Each row is where one point has got to under a steady rotation. How many steps took it there?
The counts run from 0 to 885.
[126 152 157 134 178  92 135 108 143 138 121 152 118 111 136 161  83  83
 144 140 110 149 136 113 166 129 137  76 140 137 149 106 181  84 143 123
 111  84]	733
[102 111 127 113 121 155 158  94 123 183 139 110 131 119 105 159 142 115
 102 127 104 165 112 108 119  93 180  78 116 173 147 170 166 117 198  86
 121 113]	730
[125 134 173 114 122 125 110 106 138 152  73 152 119 102 132  97 125  72
 114 108 114 161 106 114 132 101 146  72 148 133 168  98 151  91 128 123
 168 137]	34
[108  64 101  92 123 134 113  97 135 168  96  90 107 169 140 124 144 125
 177 103 122 164 149 117 132 127 121 129  94  76 152 131 110  80  99 113
 161 133]	775
[122 108  97 145 146 106 121  81 150  86 109 129  99 143 107 191  52  86
 150 147 132 134 103 144 131 149 120  89 132 130 145 121 149 100 148 111
 147 124]	374
[131 119 201  85 160 155 165 137 125 118  95 137 117 137 106 106 133  95
 128 112 109 163 148 110 147  97 136  96 152  99 109 133 180  87 145 125
 144 137]	739
[137 114 141 151 180  84 103 125 144 186 122 115  81 132 124 146  88 115
 128 135 122 171 122  96 164 116 132 131 149 149 175  98 119 105 130 134
 114  85]	702
[111 144 163  94 163 133 120  84 101 118 141 109 138 136 111 113 195  94
 131  91 133 169  85 156 109 122 149 105 113 114 157 140 139  92 112 121
 113 107]	863
[143 105  91 151 135 128 136  97 164  97 159 121 120 149  81 180 104 104
 152 141 130 152  97 150 139 120 130  99 103 139 106 130 164 117 193 107
 113 120]	265
[125  85 109 109 163 116 146  99 129 109  92  93 126 134  87 160 120 162
 164 111 139 146 131 158 146 138  67 143 123 103 153  97  93  86 142 133
 163 136]	681
[115 112 153 104 126 155 130 112 126 151  87 129 143 112 151  94 166  83
 142  99  94 129 135 119 126 113 158  88 124 110 128 116 125  79  92 116
 164 142]	527
[161 147 141 108  99  60 119  90 131 194 123 112 130 135 160 128 121  92
 149  95 107 143 146 127 150 144 119 140  95 128 143  92  85 124  93 138
 142 147]	781
[142 134 120 126  86 158 182 110 118 115 179  91 133 134 144 166 131 115
 181 135  90 148 178 146 143 132 146 110 101 125 104 193  91 103 147 114
 154 122]	658
[112 106 162  96 126 149 165  92  95 125 126 122 158 133 123 162 152 112
 144 127 117 161 114 197 125  93  92  86  77 104 155 118 121 108 161  84
 147 116]	651
[120 127 103 140 150 103 184 139 144 104 146 117 123 100 187 128 143 115
 161  79 115 110 131 119 174 158 166 116 120 114  96 117 142 105 159 119
 120  85]	301
[167  98 140 148 117 160 159  73 125  69 145 115 142 126 116 154 140  83
 169 110 111  81 122 147 153 132 110  93 112 120 150 114  84  96 128  96
 121 132]	186
[132 141 119 137 114 121 138  98 135 138 139 101 150 149 133 140 118  63
 171 109 102 103 145 100 118 186 143 117  69 114  79 150 111  86 105 119
 121 153]	414
[147 172 121 121 155 127  95 150 149 152 106 150 141 141 144 109 127  62
 139  93  98 156 123  94 127 176 147  96 107  81 113 106 153  87 103 139
 127 117]	168
[121 124 125 112 169 130 176 149 122 109 167 131 119 136 173 160 122 108
 132 104  92 138  88 159 163 119 138 108  96 130 146 124 152 115 178 111
  96  77]	763
[ 87  98  92 121 183 117 162 117 126 107  85  92 126 126 124 155 122  98
 149 122  93 144 126 141 109 122  95 156 124 136 146 165 121  95 166  83
 171 138]	94
[120 109 158  90 145 117 157  73 127 156 143  91 124 169 107 158  86  86
 137 105 138 123 162  77 176 122 163 115 137 129 122 146 144 110 155 136
  82 122]	735
[143 122  94 169 129 165 130 131 125  95 133 127 137 120 130 118 183 155
 172 117  82 179 102 167 126 140 107 108  92 122 115 113 115  70 135 119
 146 123]	79
[135 142 101 153 114 150 134 102 149  71 140 138 169 133  89 155 136  98
 161 124 104 133 103 160 129 171 137  77 108 155  97 128 152  74 154 112
 109 153]	47
[126 141 149 102 103 144 143 167 125 112 151 127  90 137 154 156  82  72
 139 133 126 150  94 137 128  97 174  74 105 158 104 164 139 111 173 127
 154 142]	378
[159  99 105 147 141 119  93 111 157 112 127 101  94 184  94 127  99 115
 153 131 130 138  79 121 132 151 122 122 100 164  88 107 130  83 137 148
 100 172]	602
[163 161 173 142 117  87 141  60 133 137 141 134 125  94 113 134 154  96
 158  93 142 130 150  77 145 118 175  92 143 119 137 110 123  95 100 131
 115 113]	859
[174 101 118 104 127 134 158 145 131 147 131  85  92 130 167 164  80 104
 144 116  86 142 143 130 164  82 137 120 153 135 167 151  86 127 154 109
 155 136]	98
[116 173 106 100 118 139 142 100  95 169 142  71 146 127 145 128 160 100
 157  86 112 147 147 145 106 163 158 121  85 133 117 187  63  92 116 133
 134 112]	196
[125 123 161  77  93 117 133 113 120 143 121 127 137 141 179 113 158  74
 129 103  96 155  92 150 140  90 162  76 107 166 164 126 120 120 137 132
 130 150]	284
[185 198 117 123 147  87 115 142 132 120 157 119  94 128 120 150 120  82
  99 121 137 178  72 168 137 137 138 119 134 159 151 126 110 127 155 141
 127 127]	11
[150  99 106 146 118 133 130 109 127  94 151  94  95 141 132 179 135 144
 192 120 136 142 106 182 153 116 110 115 107  92 167  94  82  90 110 129
 147  98]	437
[151 148 115 116 155 103 118 178 135 123 107 107  70 133 146 165  55  92
 137 137  99 165 132 130 167 148 138 125 157 154 150 135 103  84 142 164
 161 137]	348
[139 147 162  85 133 160 155  86 108 145 119 125 155 106 115 110 209  84
 108  84 119 155 115 145  97  99 157  98 128 101 160 140 127 102 136  97
 137 117]	864
[153 181 145  83 140 130 131 116 121 171 136 153 165 123 128 137 172  90
 103  69 111 150  97 156 131 163 143  86  89 128 135  85 114 107 139 144
 103 129]	755
[120  91 124 116 155 117 114 126 147  91  98 105  97 144 134 100 162  90
 133 143 119 173  61 126  95  87 150 123 125 132 127 158 169 112 139  99
 139 164]	32
[123 148 107 115 104 125 120 128 155  95 107 133 125 120 175 105 161 102
 168  87  97 143 111 130 142 130 179  63 150 139 133 107 141  72 144 161
 164 153]	747
[ 99  84  98 120 149  73 122  94 147 192 111 120 127 161 151 126 138 133
 174 109 105 180 129 107 152 124 101 147  91 131 134 102 156  86 114 105
  97 108]	422
[153 123 101 171 157 113 100 131 158 112  99  96  87 127 145 143 114  87
 158 142 120 156 122 116 107 118 129 122 136  71 158 140 109  93  89  99
 173 119]	805
[134 113  75 111 130  57 119 133 153 139  95 110 103 143 192 140  86  82
 149 114 118 149 117 130 157 139 111 155 128 122 153 105 115 113 127 111
 167 124]	561
